Rows are one point carried round by a steady rotation, each followed by how many steps it has turned.
The counts run from 0 to 701.
[140  85  87 136 142 124  93  94 155 157 127 142 134 162 145  95 133 148
 142 184 156 146 156 135 115 123 133 108 167 162 150 143 103 155 133  99
 131 134 113 105 134 103 108 124 143  64 124  81 119 111 123 106 202 155
 134] : 297
[150 124  78 124 142 154  87  98 144 172 128 136 112 117 151  98 110 176
 142 194 128 155 156 144 108 132 164 127 151 166 138 149 113 174 123 110
 133 137 126 111 110 103 127 146 124  80 131  88 123 108 117 103 193 143
 154] : 251
[156  96 121 136 140 112 121 114 128 175  99 129 121 143 150 102 120 157
 147 174 121 162 169 151 147 105 123 103 132 147 145 130 112 163 111  83
 137 160 130 164 133 136 116 130 109  68 128  57 129  93 116  80 179 104
 133] : 467
[174 118 124 131 135 108 126 100 140 165 103 119 111 163 164  95 133 157
 142 159 117 151 175 144 142 107 137 101 131 142 153 138 129 143 125 101
 155 148 139 160 140 123 113 132 101  77 137  71 126  84 116  77 187 103
 127] : 625
[119  99  92 119 138 127 102 144 152 170 125 134 106 124 185 103 123 196
 137 165 122 174 150 159  86 131 145 137 111 157 170 125 123 154 110 116
 115 129 162 133 132 137 138 124 124  86 130 111 120 106 103  83 198 122
 150] : 602
[148 107 102 133 128 103  86 117 140 162 129 132 112 142 183  88 127 159
 140 177 128 154 150 159 118 121 136 109 134 132 170 145 111 176 130 107
 120 133 130 107 136 136  92 115 134  60 123  86 107  97 110 100 198 138
 146] : 656
[128 104  91 116 142 139 105 143 153 163 135 140 121 121 176  95 110 168
 129 164 134 177 152 153  97 136 142 124 118 142 183 134 105 184 104 112
 109 133 140 116 135 144 109 127 137  83 116  97 118 100 113  82 192 136
 143] : 604
[133  97  93 127 145 141 119  99 128 157 124 146 139 150 116 103 126 160
 149 191 147 151 150 143 136 136 134 128 158 187 150 142  91 157 122  95
 146 166 141 142 124 120 145 136 100  79 141  89 136 106 113  72 187 135
 123] : 62
[172 131 111 113 138 144 102  97 135 159 113 133 117 141 137  87 134 186
 150 187 124 143 166 148 147 120 153 100 158 166 143 129 133 152 126 114
 146 131 147 142 119  95 127 152 112  93 142  80 147  90 110  76 184 111
 133] : 175
[159 126  89 122 163 185 118 120 152 160 116 115 106 114 142 117  92 170
 138 165 129 166 173 132 115 137 149 118 138 165 161 150 107 168 120 108
 137 155 143 129 118 109 115 144  98  89 126  84 144  98 114  75 185 141
 148] : 566
[142 113  74 123 151 158 101 122 140 149 144 137 118 135 156 102 106 154
 138 163 141 166 154 148 106 152 144 124 138 160 184 153  91 175 123 117
 129 151 138  99 124 131 112 126 119  84 130 114 126 103 115  78 196 160
 143] : 610
[128  84  96 141 150 131 115 104 162 201 102 132 120 162 146 112 125 168
 131 159 128 161 172 134 105 104 144 115 135 164 136 128 123 136 100  89
 137 133 118 156 134  97 137 135 142  79 114  71 124 111 128 109 189 113
 145] : 593
[130 104  85 128 146 133 100 136 146 146 138 126  94 134 173 105 123 169
 141 171 137 161 146 160 100 145 141 133 133 156 186 149 109 152 135 121
 127 141 164 104 137 132 128 120 108  77 139 123 119 105  99  86 204 153
 156] : 608
[161 119  99 137 155 133  92  89 125 183 116 125 110 147 140 104 121 147
 149 177 129 143 170 146 141 125 139  95 158 171 148 156  99 160 131  93
 143 161 111 132 123 113 118 138 111  63 122  71 135 100 121 104 183 131
 146] : 14
[151 118 115 120 128 104 115 103 124 173 122 137 116 170 166  93 139 184
 150 166 114 160 165 166 131 121 146 117 128 165 167 133 127 144 112 105
 152 143 155 167 134 135 149 134 112  89 149 106 130  93 107  77 189  93
 131] : 23
[134 107  83 122 148 155  96 123 163 174 109 125  99 116 155 114 125 203
 132 180 129 153 160 137  98 122 153 123 137 168 140 125 140 133 119 117
 126 120 144 124 127  90 148 135 128  86 129  84 132 111 104 100 194 131
 164] : 646
[128  83 101 138 134  91 117 112 157 176 112 137 118 165 183 102 134 165
 136 162 129 173 151 155 102 109 142 134 115 141 157 134 120 145 110  94
 136 139 145 147 140 140 129 116 125  73 136  94  96  97 118 101 201 116
 139] : 550
[147 105 114 121 152 137 119 145 138 163 102 113  97 118 152 109 126 200
 140 167 116 161 163 147 128 127 131 118 126 159 170 118 133 141 111 107
 134 146 169 157 137 125 135 127  93  89 134  84 148  97  92  56 180 109
 145] : 520
[159 117 109 122 126  97  91 112 115 153 126 130 107 150 164  84 144 176
 156 185 120 144 150 167 143 130 129 109 145 161 166 135 119 153 130 110
 136 151 152 137 134 137 131 120 106  69 149  99 129  90  92  83 182 109
 132] : 419
[159 111 105 122 128 120 108 118 154 143 127 134 130 125 167  81 119 163
 134 178 134 154 156 150 124 121 136 117 137 123 155 136 111 187 127 107
 119 127 138 111 132 127  80 126 130  74 136  68 110  88 114  77 197 139
 135] : 51
[162 113  98 135 129 110 113  85 157 158 106 131 108 137 173 100 130 176
 143 183 125 155 152 144 118 108 158 143 128 141 130 136 135 145 131 100
 149 130 148 146 128 107 124 136 107  73 152  87  97  92 120  97 203 121
 146] : 98
[155 109 106 127 168 153 121 127 168 179  99 105  98 152 153 122 119 173
 135 143 124 153 188 130 117 113 145  96 123 151 167 136 142 124 116 107
 144 141 144 147 144  94 126 129 115  91 115  69 146  97 110  82 183 120
 150] : 279
[158 122  98 134 147 122  96 107 128 156 138 118 103 180 161 107 139 145
 146 162 133 141 168 157 129 136 137  95 156 162 192 158 114 135 144 116
 149 153 137 108 139 113 129 121 110  74 130 115 137  93 106  92 201 140
 148] : 374
[162 124 119 127 140 117 112  93 119 185 117 131 120 161 158  93 124 153
 146 160 117 158 177 155 142 115 146  97 135 155 157 141 114 164 102  93
 142 148 119 156 131 131 121 143 125  79 124  73 133  88 127  87 178  98
 130] : 20
[147 112  86 133 156 149 112 115 181 167 114 114  95 131 171 124 122 187
 126 161 134 157 168 130  94 117 156 126 126 153 150 139 142 124 126 113
 141 124 147 123 135  83 133 132 114  84 129  92 121 111 115 100 201 140
 167] : 41
[142  92 104 146 162 128 112 103 133 183  97 124 116 160 129 122 121 145
 143 169 131 152 167 137 139 115 123 105 154 178 145 147 101 141 121  77
 150 170 128 155 134 116 142 128  99  63 121  73 136 104 115 101 177 124
 140] : 65
[153 115  81 142 146 131  95  92 165 161 123 127 100 162 165 111 132 162
 134 169 138 147 167 137 105 123 160 118 151 152 147 153 128 127 143 116
 152 129 130 108 129  86 128 137 121  72 136  97 109 107 120 112 207 150
 161] : 91
[168 113 120 120 137 107 107 101 142 171 107 124 116 165 154  88 143 164
 144 170 122 148 174 145 146 110 132  82 148 146 148 127 133 148 122  99
 142 127 127 145 139 107 114 133 131  79 125  58 137  91 111  91 184 102
 133] : 178
[140 103  94 123 125 106  94  99 143 155 145 142 123 183 162  92 155 168
 147 176 137 144 149 163 114 130 148 115 157 165 173 142 124 130 132 119
 147 126 145 113 141 109 146 126 133  79 144 121 124 103 108  94 210 127
 132] : 136
[149  94  98 133 129  99 104 113 144 131 125 129 119 141 164  92 143 170
 147 197 140 146 143 150 128 130 124 129 146 144 156 140 115 154 147 110
 129 141 159 119 131 126 109 114 106  61 154  98 111  95 100  81 205 143
 135] : 54
[156 114 120 114 126 124 134 102 142 149 118 139 132 165 150  87 132 179
 145 170 128 163 163 156 137 119 144 119 127 154 166 122 122 149 110 103
 147 138 160 164 136 126 125 141 110  97 147  90 134  85 108  47 187 100
 109] : 628
